In the rows, zero is written as 128.
One turn sends every row of this set to another row. A few are shown first. Where does it send the rows asked after them?
pobo: [112 138 113 117 125 116 146 129 133 146 144 126 133 158 137 120 116  93
 141  74 126 147 138 160 102]
sezu: [118 143 118 125 138 102 151 120 124 124 114 121 139 119 140 120 123 109
 165  46 120 129 130 133 120]
rulib: [ 95 135 115 100 122 144 152 132 123 120 130 134 129 114 129 130 101  82
 115  89 152 133 121 137 121]
bepuf: [113 131 137 126 127 131 142 121 118 113  87 105 126 127 143 103 141 109
 119  86 119 144 169 105 137]
mas: [125 133 108 116 110 136 173  89 108 142 104 111 147 132 137 149 122 108
 130 108 120 109 143 121 132]
fadag: [123 132 112 113 118  93 137 120 116 124 126 167 139 139 147 148 138  99
 132  91 136 127 123 149 124]
digap: [113 135  94 137 127 149 130 114 115 133 127 109 135 148 141 104 149 122
 136 105 125 139 152 113 100]
Pil: [126 153 120 116 134 141 182 111 111  94  94 131 144 130 129 128 135 122
 132  95 128 135 120 116 140]
bopif: [120 148 115 113 131 122 162 103 140 100 133 106 121 102 137 100 121 106
 106  75 138 144 143 136 138]
gad: [110 163 104 124 154 105 153 100 144 117 106 140 128 113 154 127 117 127
 137 116 133 149 141 128 146]
ver: [150 150 124 137 119 142 147 122 146 116 129 104 132 121 135 145 136 115
 125  84 126 125 127 155 132]
teg: [121  93 117 117 126 165 144 121 137 121 115 130 133 109 141 116 110 119
 137  79 121 131 141 122 125]
gilir: [104 137 111 121 112 100 147 124 104 140 107 151 129 123 155 143 125 113
 153 119 149 129 150 131 121]
Kuzu: [127 129 115 136 127 109 146 118 120 129 110 127 133 132 123 167 131  85
  98  85 114 140 122 119 119]
kinu: [132 127 140 119 148 145 154 121 107 122 109 138 139 118 129  97 155 109
 121 110 125 132 165 123 124]
zuran: [123 152 113 109 124 116 151 116 124 128 122  69 122 113 142 129 126 110
 125 130 121 134 144 136 117]
tibu: [107 133 121 115 150 133 155 122 120 142 137 128 149 150 152 114 100 123
 117 119 119 134 119 135  87]
pelid: [117 132 118 136 134  99 151 113 133 133 127 136 112 113 150 111 119 133
 153  74 121 128 168 119 101]
sos: [ 93 148 126  99 126 110 147 102 132 123  99 128 127 123 162 139 128 104
 147 105 149 101 132 128 115]
vogi: [121 147 104 116 158 113 133 136 105 109 121 117 145 125 131 101 116 112
 100  92 129 147 150 161 115]
Pugu: [114 122 113 126 102 142 159 138 137 123 116 136 109 143 146 140 120 117
  98 104 103 133 125 148 136]
nebi: [151 130 122 123 152 131 156 107 148 130 107 110 145 136 125 117 124 116
 126 105 109 110 114 111 113]
Roza: [109 134 127 125 135 118 139 130 128 134 119 109 144 148 128 108 132  92
 120  68 123 161 147 160 116]
Bur: [112 129 129 123 109 129 142  87 132 115 119 116 102 117 153 127 134 104
 154  80 133 133 155 125 137]
Fer: [116 104 111 130 147 120 147 125 111 124 121 155 106 141 151 150 113 119
 124 133 120 125 138 131 124]
ses: [103 114 125 100 152 128 160 130 112 124 122 124 138 103 168 120 102 100
 130 126 125 132 144 111 125]
ruror: [121  92 104 114 139 110 150 122 113 122 108 123 118 119 117 150 122 105
 162  92 115 128 144 129 122]
Rulem: [120 138 110 114 133 137 141 128 144 134 118 159 136 156 150 130 125 117
  85  84 125 125 127 131 130]
lovud: [144 152 100 114 133 127 159 138 132 116 131 137 116 119 112 143 134 122
 146 107 132 138 120 148 115]
Lelim: [117 130 122 135 142 142 143 121 143 131 113 122 125 175 149 110 127 108
 107  78 107 118 154 124 122]
Vizon: [118 153  95  95 133 156 157 118 106 113 119 122 128 135 145 148 131 140
 108 115 122 130 149 134 117]
siko: [124 123  93 126 125 100 148 120 119 140 127 127 123 140 148 118  84 113
 122 101  88 117 147 125 111]
dap: [142 135 118 124 146 126 147 129 119 124 128 112 115 124 130 127 140 124
 148 120  97 105 144 101 130]
rel: [128 126 117 136 151 112 149 116 146 119 123 130 109 119 138  97 104 140
 117  76 116 128 162 124 111]
losub: [105 142 146 122 151 142 139 110 115 124 126 127 142 143 139 105 137 100
  93  99 141 139 116 134 125]
vone: [109 117  96 114 145  73 138 128 125 117 117 139 130 139 144 115 109 110
 101 110 117 126 126 132 121]
benuk: [125 167 123 109 135 116 133 116 124 115 115 115 141 137 126 128 109 106
 128 145 131 120 118 142 119]
kif: [110 111 118 111 145  67 137 126 105 116 111 112 138 119 139 115 123 103
 124 104 123 137 128 133 124]
gavar: [ 99 146 135 134 129 100 140 115 102 118 102 116 115 106 143 107 128 132
 125 114 128 140 167 130 132]

Pugu goes to sos
gad goes to digap
benuk goes to dap
And these:
bopif goes to tibu
Bur goes to losub
Pil goes to Vizon
pelid goes to Roza
fadag goes to gavar
Rulem goes to gilir
teg goes to rulib
lovud goes to zuran
kif goes to rel
sezu goes to vogi

One turn sends every row of this set to another row. A few are shown first. Where does it send the rows asked after them?
porov: [127 135 133 101 124  76 145 151 123 148 137  94 146 133 127  94 140 125
  95 103 136 129 136 136 124 142 104 129  62  93 118]
Bok: [142 115 124 134 145  82 148 150 120 111 135 112 156 134 122  92 156 109
 110 115 130 154 170 127 118 199 120 156 109 155 135]
lam: [109 130 120 117 125  97 170 142 135 126 128 101 170 160 126 116 132 128
 138 122 148 152  97 122 110 148 122 144  84  99 120]
pumut: [135 136 122 114 122 101 154 134 118 160 129 101 143 149 119  87 140 135
  95  95 127 150 121 135 120 148 110 139  56  98 126]
Desem: [148 125 106 130 151  83 144 139 127 121 115 123 158 134 114  91 175 111
 110 103 123 160 158 122 119 182 118 161 112 152 141]
bitu: [135 122 126 116 153  89 140 139 120 140  98  91 164 123 124 120 147 107
 126 111 146 167 179 120 111 143 107 124  98 161 130]
Zivif: [117 112 132 110 132  91 145 139 120 123 143  89 159 146 127 110 136 118
 142 116 153 131  85 142 106 153 114 148  79 101 122]
dinen: [149 118 125 130 119 108 169 136 132 158 146 112 151 140 110 106 119 107
 126 118 141 123 165 107 107 175 121 162 101 157 123]
fega: [160 135 116 121 157 127 154 123 127 125 113  98 189 126 131  92 135 128
  99 109 118 148 127 101 118 144 112 163 109 124 129]
guvog: [146 114 136 129 151 115 152 125  98 133 115  91 159 138 117 112 142 112
 126  97 132 169 160 124 110 150 107 125  88 173 138]
zoto: [142 146 122 128 112 105 171 158 126 120 111  93 168 136 110  96 127 126
 135 128 148 151 104 124 109 162 117 109 110 126 123]
keru: [172 133 139 119 172 105 142 132 128 118 135  78 179 132 145 108 137 111
  95 107 124 123 124 123 128 151 104 155 103 122 122]
tage: [150 121 133 126 166  95 135 136 114 145 123  83 145 133 136 129 132 108
 111 111 155 166 163 132 119 163 111 133  84 165 135]
zudum: [114 123 127 106 105  97 152 145 116 150 125 100 158 130 115  74 135 137
 108 108 132 148 144 130 109 149 110 132  66  97 120]
meze: [142 119  96 121 162 116 177 144 133 135 155 130 170 128 104 118 148 130
 120  99 132 137 130 106 108 147 128 142  72 130 120]
lev: [147 116 130 126 144 127 148 132 131 127 110  79 198 126 133  82 124 124
 117 128 131 157 149 122 101 171 116 161 113 122 119]
gosam: [155 113 114 116 128  90 134 131 142 176 118 108 151 128 104 101 150  95
 138 111 146 118 156 127  99 163 113 170 108 147 123]
furok: [133 101  97 126 150 122 164 143 140 150 133 116 178 129  97 101 150 128
 144 114 145 158 146 130  86 172 132 149  78 125 114]
fis: [155 137 126 119 131  92 140 158 117 123 135  85 144 120 124 103 126 118
 122 125 163 129  84 140 117 168 113 121 101 126 129]
nuvom: [157 144 115 119 126 103 152 146 115 122 114 100 156 126 107  94 144 122
 130 108 142 136  76 128 114 146 110 118 107 127 132]
Suku: [158 117 114 117 180  91 153 147 142 140 158 107 161 136 112 130 165 106
 126  94 140 117 125 140 113 155 116 137  69 123 112]
bes: [152 120 114 125 158  71 129 142 126 121 120 114 151 130 119  94 177 102
 110 104 129 148 157 135 121 187 114 162 111 150 138]
rozug: [158 117 140 115 161  97 123 139 138 128 115  66 190 121 142  95 140 105
 115 124 138 132 145 141 109 166 105 158 113 116 114]
Kan: [163 133 108 119 133  93 153 126 142 170 121 121 150 140 104 112 153  99
 126  99 133 116 147 108 113 146 111 164 106 150 126]
poku: [128 126 138 113 117  88 144 144 127 160 121  82 152 150 120  85 144 122
 113 106 136 147 140 156 110 161 106 131  62  93 114]
suvi: [150 121 124 133 151  82 152 145 115 106 143 117 152 136 121  98 160 108
 102 103 122 145 158 121 127 189 117 154 107 158 139]
Turif: [135  94 122 114 159  91 146 160 142 139 150  97 175 119 110 112 153 107
 145 118 154 126 154 149  92 173 122 137  79 121 104]
mapu: [147 115 121 111 163  98 126 128 100 138 117 100 147 108 124 115 144 112
 112  98 144 156 150 118 117 137 105 137  89 167 144]
Bek: [159 117 140 124 128  92 159 139 128 151 157 102 147 141 114 114 131  93
 127 108 137 100 157 120 113 168 111 155  99 156 121]
Diza: [146 144 114 120 126  87 141 161 141 137 103  85 157 125 120 101 134 120
 133 136 168 150 102 142 108 169 117 121 111 117 121]
Fifem: [117 126 123 109 131  90 159 136 126 121 129  99 169 153 120 113 149 119
 142 106 140 134  85 128 111 133 112 142  84  99 122]
Kotez: [108 118 114 110 128  91 144 143 135 135 125  96 163 142 129 110 133 126
 140 128 163 149  95 135 102 155 121 155  85  95 121]

tage goes to bitu
rozug goes to lev
Desem goes to suvi
And these:
Bek goes to gosam
zoto goes to nuvom
pumut goes to porov
Kotez goes to lam
furok goes to meze

One turn sends every row of this set to another row. A few are shown first. Where does it send the rows asked after them?
Vig: [139 133 117 140  88 142 146 145 131 148 140 109 138 113 119 140 127  93
 150 137]
Raza: [120 128 155 163 134 125 146 134 132 123 113  96 150 119 118 137 117 135
 129 150]
Zepa: [130 128 149 145 111 144 135 175 102 117 127 109 130 126 132 115 126 138
 118 117]
rupi: [149 135 107 132  94 152 155 134 105 132 136 131 131 120 114 145 155 127
 126 140]
dere: [124 149 154 127 117 156 142 143 105 142 141  88 148 124 114 122 116 149
 147 151]
pemid: [129 132 109 152 110 147 163 113 155 116 142 124 149 131 141 109 117 130
 165 127]
sed: [160 129 127 153 102 134 152 135 141 133 154 131 163 128 128 133 157 115
 146 127]
temav: [132 130 105 147 107 148 182 122 125  97 142 116 146 138 129 103 151 139
 150 129]
mika: [134 121 132 128 106 125 132 142 150 124 139 118 147 135 121 131 139 120
 172 121]
Ladaz: [107 133 125 138 114 129 145 126 123 137 120 126 126 110 163 134 124 132
 103 125]
nirag: [140 146  89 144 100 155 175 135 123 120 135 122 161 118 115 112 138 127
 122 133]
dag: [105 126 148 126 105 154 155 138 101 133 151 103 122 124 150 125 128 120
 134 100]
kobu: [117 166 124 133 133 167 164 136 126 105 154 105 169 114 159 144 127 120
 124 146]
nebib: [112 133 149 114 112 147 160 137 100 122 136 108 117 112 147 118 114 125
 131 106]
lal: [137 131 114 140 106 144 171 136 125 127 166 134 161 119 107 129 130 101
 137 137]
tirap: [104 146 145 122 134 118 153 112 111 128 123 102 150 114 136 139 157 135
 132 132]
rur: [134 151 111 144  98 140 144 127 148 142 151 121 159 126 147 113 149 122
 165 143]
Rezik: [136 127 111 132 101 131 147 130 131 133 120 118 149 135 146 118 141 159
 170 145]
Bosa: [113 119 109 142 115 155 164 126 113 101 126 133 143 126 105 135 145 127
 141 117]
zaz: [140 162 147 126 107 154 162 152 130 101 153 102 160 125 171 136 147 120
 126 136]
ruviv: [131 167 136 136 109 154 151 156 142 105 143 112 170 124 168 130 107 124
 128 136]
pum: [138 143 144 140 126 158 166 140 142  93 154 116 154 119 161 152 124 117
 115 134]
vafe: [105 143 132 132 121 137 139 130 128 124 109 117 117 101 160 123 132 132
 113 131]
Zusa: [125 151 150 128 127 151 132 156  94 145 137  97 156 114 119 125 121 143
 142 136]
felum: [137 157 129 156 131 155 159 148 124  95 138 103 174 131 166 140 137 140
 123 139]
gazip: [104 123  98 152 105 151 170 125 119 126 112 111 152 120 134 118 121 131
 162 137]
Lila: [114 139 156 133 142 132 148 115 116 128 120  95 138 106 146 139 157 134
 144 132]
Mev: [128 151 147 138 127 149 166 145 122  92 159 109 171 138 162 136 114 132
 146 135]
mov: [121 126 155 159 146 133 132 140 124 133 125 109 145 110 128 140 115 135
 136 153]
vakud: [128 132 146 147 105 160 123 167 121 124 133 108 130 134 129 116 129 149
 118 116]

vakud goes to dere
mov goes to Lila
gazip goes to Bosa
And these:
temav goes to nirag
ruviv goes to Mev

One turn sends every row of this set to another row. A few are shown first. Where does it send the rows asked after them?
siv: [126 152 140 130 122 127 165 126 176 139 122  95 137 113 140 129 105 150
 139 107 154 150 130 135 120 130  97 124]
Zotog: [129 148 126 132 100  99 195 105 128 122 137 107 138 142 150 104 131 166
 158 134 126 119 120 136 105 103 138 135]
Furuk: [133 158 116 145 137 119 129 119 123 137 124 123 153 101 141 132 114 141
 111 143 124 125 169 148 113 111  92 113]
lato: [109 147 146 140 112 115 169 102 130 127 126 131 144  95 175 132  96 164
 139 113 157 107 149 107 116 117  91 112]
Redes: [132 139 157 103 116 103 131 127 142 118 131  93 120 115 126 109 125 170
 139 137 134 148 142 135 118 123 139 116]
dever: [129 152 113 135  97  97 158  96 127 148 109 100 140  99 161 116 146 153
 149 122 154  94 164 155 111 110 108 129]
nitak: [147 129 131 132 103  94 147 129 146 164  91 107 154 104 153 132 115 151
 146 103 137 131 152 127 127 106 111 124]
Ruru: [127 168 138 153 124 115 134  77 140 125 108 126 137 102 155 139 126 163
 170 134 124 116 135 159 117  98 136 137]
Duv: [133 169 114 155 108  97 134  73 142 131 117 106 117 125 148 114  96 161
 139 103 123 125 149 143 128  99 104 121]
rus: [122 153 129 139 134 107 141  93 127 115 130 110 144 114 147 128  92 160
 148 131 131 121 180 133 117 131 147  85]
Fef: [122 149 147 135 136 105 157  95 139 128 146 110 144 107 128 154 133 131
 161 117 149 133 118 140 116  91 134 131]
deba: [116 134 160 140 130 116 150 117 149 139 120 125 145 108 134 108 106 161
 155 121 127 106 150 153 108 116 115 162]
samig: [137 148 127 127  97  81 150 121 115 154 151 111 109 132 142 130 113 158
 135 124 114 108 163 135 124 106 113 108]
zevi: [143 147 123 140 117  78 112 140 135 117 132 108 162 107 165 132 119 147
 151 109 134 111 136 140 125 104 129 124]
fuva: [125 153 144 141 148 116 160  84 112 103 118 101 134 104 139 108  91 163
 140 139 118 112 134 117 113  91 104 134]
Kega: [135 154 113 137 101 108 178 118 110 123 130 121 156 113 138 132 111 162
 150 144 140 133 146 130 111 140  83 147]
nokeb: [143 155 140 123  92  96 132 107 125 107 117 107 142  91 153 131 126 172
 149 114 145 116 119 125  89 108 113  92]
bitam: [119 154 124 136  98 101 159 115 118 129 127  69 141 119 140 121 138 159
 147 123 142 107 179 141 121 138 129 115]
nuvo: [130 130 119 133 147 109 147 121 137 114 136 131 132 125 169 139 133 174
 139 116 134 134 142 120 129  80  98 131]
gud: [132 171 140 135 132  93 141 108  95 121 106 121 138 108 165 111 101 171
 161 139 118 107 133 126 139  92 109 123]
sinit: [113 142 128 146 127 114 158 117 141 146 131 117 120 113 126 126 114 120
 147 131 138 129 158 123 118 125 160 140]
fegog: [137 164 136 124 121 121 152  98 143 119 157 101 141  98 148 110 118 164
 117 134 124 151 133  99 114 132 119 119]
zat: [116 168 133 150 116 129 143 116 136 108 127  92 178 106 152 125 136 167
 173 143 136 118 155 140 108  96 110 118]
tapi: [131 154 143 133 130 145 168 121 116 157 117  84 125 124 171 136 100 151
 151 130 141 119 134 148 124  99 106 125]
zupor: [117 148 138 130 107 100 149 112 134 137 143 126  98 131 147 110 114 166
 148 139 153 118 131 128 140  89 101 147]
lof: [128 145 143 130 130 114 149 114 146 133 126 105 145 117 156 107 141 149
 112 125 112 118 135 146  99  82 139 100]
voso: [161 145 126 136 108 104 147 103 138 109 122 103 115  91 143 129 100 145
 128 117 126  92 155 137 118 124 108 101]
Vunuf: [132 160 108 139 124 109 146 126 143 125 146 116 127 134 133 142 111 149
 176 148 165 112 133 144 116 107 132 100]
Siduv: [114 167 147 135 119 103 125 124 126 128 127 103 161 130 134 114 144 178
 157 141 145 150 155 136 125 101 100 130]
Zipes: [124 158 135 162 116 123 146 100 124 133 101 105 130 130 177 108 107 145
 151 117 136 149 156 121  80 117 121 128]
gev: [130 152 122 148 121 126 189 109 130 121 100  98 109 118 123 132 130 148
 154 105 136 125 141 122 137 114 106 115]
buva: [148 154 126 131 114 109 162 124  96 129 118 105 125 107 159 123 102 153
 125 151 132 132 136  95 111 109 135  97]
Rosi: [132 152 104 113 128  90 164 104 128 155 125 110 114 123 156 135 139 151
 118 107 135 143 133 129 106 120 113 133]
nanam: [130 131 133 140 102 113 156 148 144 120 125 120 141 148 134 115  93 163
 157 110 148 130 126 135 126  96 117 116]
zuf: [123 191 114 155 114  92 138 113 128 132  95 110 138 104 161 106 128 163
 145 128 132 135 133 125 131 138 106 108]
Mep: [117 159 155 128 116 109 159 112 138 145  97 106 134 100 117 100 120 165
 143 111 115 112 147 116 132 119 112 147]
zot: [ 99 143 164 124 109  97 160 113 128 139 108 128 149 110 153 127 127 167
 146 138 160 124 139 158  97 112 104 111]
buk: [126 159 112 132 147 122 148 130 134 109 144  99 143 141 146 144 122 163
 144 123 113 155 136 117 112  99 117 122]
tediz: [113 150 115 133 134 103 178  81 132 132 141 107 123  97 177 143 139 156
 127 120 140 120 140 124 110 128 129 114]
Notup: [116 186 154 141 101  98 142 115 135 132 134  98 133 105 133 113 114 149
 144 151 147 124 125 148 106 104 132  86]
Zik: [133 136 141 132 131 109 149 137 107 113 126 120 141  94 180 139 107 132
 151 139 146 135 130 117 109 113 141 114]
kor: [140 148 108 136 117  88 130 115 141 122 116 116 139 102 132 116 117 172
 153 126 126 119 158 104  75 110 136 139]
vam: [120 183 105 144 136  90 153 118 118 157 134  97 128 125 135 115 107 133
 150 135 151 141 129 109 116 115 119 116]
pera: [133 154 128 139 128 108 153  72 150 132 127 147 138 113 145 126  97 157
 143 124 144 145 117 129 118 131 102 129]
kez: [136 161 122 107 136 109 150 120 135 155 135 100 138  90 127 142 113 179
 153 150 136 102 125 132 113  97 123 136]
rak: [136 157 132 136 130 131 157 137 121  85 125  86 122 101 142 129 122 154
 154 110 133 108 121 119  99 116 119 126]
guto: [124 133 112 148 136 132 155 106 141  88 122 119 144 132 149 107 102 165
 147 139 151 113 161 141 128 103 124 126]
rezut: [132 148 136 139 102 104 148 141 130 171 126 135 132 118 152 122 115 149
 146 145 141 126 153 137 110 130 152 125]

zuf goes to lato
sinit goes to Siduv
zat goes to buva
And these:
Notup goes to nokeb
vam goes to zot
lof goes to kor

